Named turns come first, each shown by rows before and after it. Which turns, in which order, take the first row of each pair that follows to the second? Write the first one first, as in the answered first pair.
luba:
[-11  12  -1   2  -2   3   0  -4 -16   9  -6  16  -5 -19  -6] -> [ -6   2   9   9   5  -6  -7   9   7  13   7 -11  22  -3   9]
[ -1 -18   3  -5   6  -2  12   2   2   2 -17 -13  11   6  19] -> [ -7   1  -7   1   4  16   7 -10 -19   6  -7  12 -13  -9  10]
[-9  8 13  1 -5 -4  1  9  0 -5  3  1 -6 -5  9] -> [-9  7 14  0 -5 -5  2  9  2 -6  1  1 -5 -4  9]
[  6   0   1   2   6 -13   1   2  -1  -3   7   1   7   5  -9] -> [  5   3   0   0   5 -10   3  -2  -5  -3   4   8   0   0 -13]
vekez:
[  3  -6  -9   1   2   4   7 -14 -10   9  -6  -7   0   2   1] -> [ -2  -2  -2 -11  -7  -4   9   6  -1  -5 -15   3 -10  -7  -2]
[  8  -7  -5  -7  -3  -2   7  -1  11   2 -10  -5   5   0   0] -> [  9  -8  -6  -6  -2   0   7  -4   9   3 -10  -6   5   2   1]
[ 12  12 -21 -21 -15  19   9   9   6   6 -16   4 -20  -9  -7] -> [ 23   5 -16 -11  -5  -3   1  26  28  -3   7  -4   3   4 -15]
zapov:
[  9 -14   0   4  12 -19  -2  -5  11   6  15 -14  15  17   7] -> [ -5   3   2  11   9   5 -12  -6   1  15  24 -11   2   8  23]
[-14   1  29  -1  -8  23  12  10   1  -3 -12  -3 -16 -11  11] -> [ -9  -1  25  -4  -8  12  16   8  -3 -11 -17  11 -22 -15  -7]
[ 6 13 -4  3  2 10 -9  0  8 -3 15 -7 -2 -1  7] -> [ 7 15 -5  1  0  7 -8 -2  3 -8 12  5 -9 -7 -4]
Tofab:
[ 10  12 -12  10   2  10  -7   8   8   4  27  -3   1  -6   0] -> [  7   9  -4   7   2   6  -6  16  15   1  24 -10   6  -4   7]
[ -5  -1  17  20  14   1 -11 -15 -15   4  25 -10  14  13  14] -> [ -6  -3  19  20  14   0 -12 -14 -14   3  24 -11  15  13  16]
[  2 -15  -4 -20  -5  -4  14  10   5 -11 -34   3  -4   1  -4] -> [  0 -13  -6 -18  -4  -2  13   5  -3 -11 -33   9  -9  -2  -7]
Now pairs of rows:
Between the rows of a pair lie two turns.
[-15  14   3 -15 -16   8   3  10 -14 -10 -26  21 -28 -15 -12] -> [ 14   8  -6   2  -2 -20  -9  25  15 -20  13  16   0   1 -35]	Tofab, vekez
[ -1 -10   1 -20 -13 -12   9  15  10 -11 -27  -8   1  -1   4] -> [-15   9   4 -12 -16  15  -2  14   1   0 -15  -5 -12 -11  21]	zapov, zapov
[ 14 -12  -5   6  15 -15  -1  -7   6  -1  17  -3  14  10 -15] -> [ -9   5  -5  -4   1  24   4 -16 -16  13  -5   0 -15  -6  12]	zapov, vekez
[  9  -7 -11   5  -1 -12  -7  -4  12  -1  24  -1  21   6  -4] -> [-10   4   3   5  -4   4 -15   5  10   3  27  -3  15   0  17]	Tofab, zapov
[ -2 -19   8 -11   3 -16   8  -3  -2  -2 -19  -4   8   9  -4] -> [ -9  11   5  -3   1  -1  -8  10  -4  -8   8  22 -14 -12 -10]	luba, vekez
[  4 -21  -2 -10  -9   0   7   5   2  -1 -15  -7   8  -1   0] -> [  5 -17   0  -1  -4   5  -2   9   8   6   3 -14  15   4   8]	luba, luba
[  9   0  -3  15   5  -5  -1   6  -8 -10  27  18  -4  -1 -21] -> [ 17 -15  -9  11   7 -11   8  -6 -11  -7  12   9   3   8 -24]	vekez, zapov
[  5 -10  -8  -4  -4  -5   8   0   1  -1  -9  -9   7  -6 -11] -> [  7   0 -15   5  -2   7  -1   1   2   4   9  -8   6  -8  -8]	luba, Tofab
[  1   1 -24  14   1   9   5  -2   1  -4   5  13 -15  -2  -9] -> [ -6 -13  -2   9   2  -5   5  15  20  -7   0 -11   7  12   9]	luba, Tofab
[ 16   5 -28   2 -12  13   4 -19 -14  26  14   3  -8  -3   5] -> [ 16  -4 -26 -11 -17   1  16 -20 -16  19  -9   7 -13  -5  -2]	luba, luba
[ -2  -1   1   7   0   2  -5 -11  -9  -7  -3   9  -1   9  -3] -> [-2  1  4 11  0  4 -8 -7 -4 -4  3  2  4 12  3]	luba, zapov
[ -9  17  -2   5  -5  18 -12  -3   1  10   7   7 -16 -11  -1] -> [ -5  -8   2   2  -1   9  -2 -10   9  16  -9 -23   8   9  12]	luba, vekez
[-6 10 -2 -1 -6  5 -3  3  2  1  4  0 -5 -4  1] -> [-7  7  1 -2 -6  3 -2  6  5 -1  1 -4 -1 -3  4]	luba, zapov
